(in the rows, 128 means zero)
T: rows in 3 groups, each row roughly a mix of its group's directions:
T (106 x 11):
[[124  96  86 119 118  89 136  77 114 153 147]
 [150 105 124 137  94 112 148  76 141 145  80]
 [131  90 157 111  97 168 164 125 121 130  86]
 [113 163 167 140 133 119 118 142 117  63 106]
 [133 117  98 127 174  65 107 127 121 155 128]
 [ 92 135 172 170 130 152 159 136  98  99 133]
 [ 87 104 119 156 111 176 120 175 136 144 135]
 [ 76 137 114 143 153 169 175 128 131 151 122]
 [ 80 149  94 105 119 170 104 144 119 106 102]
 [127 133  98 118 133  90 176  89 107  89 122]
 [125 146 134 142  77 129 178 105 168 116 148]
 [120  97 129 159 104 148 115 138 180 177 130]
 [144 115 113 132 199 117 102 130  89 130 109]
 [140  91  76 116 168 139 154 113 107 157 140]
 [ 99 112 119 103 126  91 170 116 113 105 178]
 [ 98 101 116 149 156  70 133 106 111 158 144]
 [122 118 130 106  81 102  90 116 112 183 130]
 [180 121 135  93 126 123  82 171 116 117 132]
 [127 115  85  82 114 154 100 175 109 128 131]
 [131 138 102 128 126 190 116 117 142  75 107]
 [119 160 114 152 116 123 123  75 179  98 129]
 [149 136 108 111 123 164 126 125  81 185 108]
 [120 137  94 149 110 159 193 110 120 125 101]
 [112 107 102 158  81 137 112 105 147  77 136]
 [143 100 121 106  97  77 129 167 117 139 166]
 [108 141 132 143 130 106 112 145 120  51 105]
 [154 107 137 126 177  97  73 140 116 111 138]
 [119 103 185 121 108  80 149 122 155 145 143]
 [127 112 140 100 112 112 135 154 149 202 135]
 [142 148 162  89  92  88 129 121 141 128 172]
 [150 150 170 127 159 163  95 136 126 161  95]
 [ 86 131 127 163 169 120 133 164  84 112 139]
 [ 84 180 151 132 111 161 148 133 143 110  99]
 [124 160  58 128 124 165 117 126 114 142 106]
 [159  76 106 123 110 114 102 169 122 125 163]
 [163 157 167 112 148 134 121 120 161 107 178]
 [146 132 145 130 134 113  71 166 124  76 118]
 [158 165  96 102  98 113 137  77 106 133 119]
 [ 93 106 104 156 137 158 169 101 134 170 136]
 [138 168 142  92 161 163 108 131  80 139 133]
 [169 102 121 174 105 158 128  94 132 107 155]
 [131 161 121 116 117 184 160 132 149  83 113]
 [112 133  90 119 102 131 187  95 142 100 142]
 [ 86 140 138 118 140  77 102 175 102 125 125]
 [171 128 171 100 143 111 100 178 121 127 125]
 [109 168 151 125  77 149 154 118 163 134 156]
 [ 71 126 131 152 118 110 151 102 124 181 131]
 [173 107 124  88 171 158 146 121 116 140  99]
 [125 140 128 145 143 135 149 131  70  82  87]
 [154 144 107  96 114 157  95 126 105 185 124]
 [151 130 104 161 119 149 171  83 106 142  94]
 [105 147 173 184 135 127 150 113 111  96 142]
 [128 156 175 144 104 129 170  92 159 126 151]
 [126 118 114 105 174 102 114 116  94 184 123]
 [138 112  77 124 128 133  73 145 157 151 103]
 [124 115 106 126 115 172 189 125 109 129  89]
 [180 107 107 133 145 153 159 121 128  75 120]
 [107 107 158 112 125 151  70 158  96 136 107]
 [117 150  73 156 150 130 178 112 108 137 111]
 [104 128 128 153 118 132 184  91 157 168 120]
 [142 170 142 163  92 132 136  83 138 102 101]
 [137 110 126 128 156  84  60 146 121 119 140]
 [164 113 178 124 129 130 108 131 149  78 159]
 [102  97 125  99  77  99 104 154 149 155 130]
 [146  81  94 150 141 156 107 130 162 166 142]
 [ 68 138 125 135 135  74 116 106 108 150 119]
 [100 157 112 140 136 143 156 108 142  62 115]
 [143 106 114 152 129  91 138 146 146  71 167]
 [115 167 127 110 107 180 163 148 146  95 115]
 [138 135 146 135  57 104 140 108 160 152 134]
 [103 165 182 154 133 159 150 141 144 148 107]
 [127 100 157 128  84  87  96 139 159 111 152]
 [115 112 122  66 137 139 148 168 130 171 128]
 [ 87  96 132 148 111 108  83 149  95 137  98]
 [119 129 131 103 131 142 160 193 120 170 145]
 [ 75 156 115 126 137 153 116  88 119 151  90]
 [126 130 153 150 134 110  97 138 182  76 140]
 [132 143 182 162 107 174 132 151 157 134 119]
 [125 150 165 126  63 100 135 122 159 150 130]
 [103 136  73 111 153 152 159  86 120 111 118]
 [119 116 108 110 187 151 120 150  78 113 132]
 [131 139 182 120  93 129 163  91 160 148 130]
 [100 105  83 128 173 157  90 140 107 124 117]
 [ 99 117 137 139  93  93 169 119 108  80 146]
 [149 176 100 127 115 155 121  77 102 132 104]
 [125 102 160 142 122 177 136 150  99  79 115]
 [161 106 120 144 173 166 109 153 129 159  96]
 [136 173 129 115 118 125 100  85 139  83 163]
 [ 97 114 131 183 154 147 154 157 145  94 138]
 [106 120 105 143 161 117 150 179 111  92 161]
 [111 113  94 114 124 133 141  96  97 110 191]
 [132 117  87 129  74 142 123 100  88 123 158]
 [ 93 125 105 107 124  92 178 125 115 169 150]
 [ 93 122 154  93 113 117 173 149 143 173 139]
 [120 109 139 132 188 144 130 145  74 130 102]
 [184 160 128 125 135 147 142  71 113 136 134]
 [ 91 116 116 172  95 129 158  92 149 101 145]
 [120 151 112 151  94 168 133  70 110 121 150]
 [111 114  87 152  97 149 149  76 115 124 158]
 [106  93 135 168 122 137 105 165 129  74 129]
 [181 106  89 127 136 141 148  90  94 133 146]
 [122 124  81 163 140 167 147  79 112 116 123]
 [142  81 114 137 152 111 113 186 118 125 161]
 [135  94 137 157 170  89 109 109 115 171 136]
 [113 123 118 176 116  67 134 126 140  98 155]
 [ 78 108 127 141 155 111 129 177  86 130 129]]

which group is each row in? (one row of each group first):
[135 151 190 116 119 112 173 125  94 118 142]  R
[ 86 152 111 167 117 132  96 160 111  97 156]  X
[ 90 163  96  97 140 129 131  79 112 127  97]  U

[124 111 132 120 125  66 186 125 152 132 117]  R
[128 170 178 156 165 127 126 103 137 118  95]  U
[ 92 133 106 129  65 128 146  83 140 128 129]  U
[114 149 182  91 128 158 128 119 129 177 122]  X
[ 96 161 166 143 109 130 181 122 146 134 159]  X
[132 139  88 102  85 108 140 113 171 166 132]  X
[134 108 130  92 157 141 147 149  78 168 153]  R
[142 181 141 115 177 156  99 118 116 111 107]  R
[129 119 152 135  66 121 133 115 157 156 171]  R
[132 119 111 127 156 140 167  77 125 125 181]  R
[ 95 128 181 166 127 143 116 151 160  99 141]  R
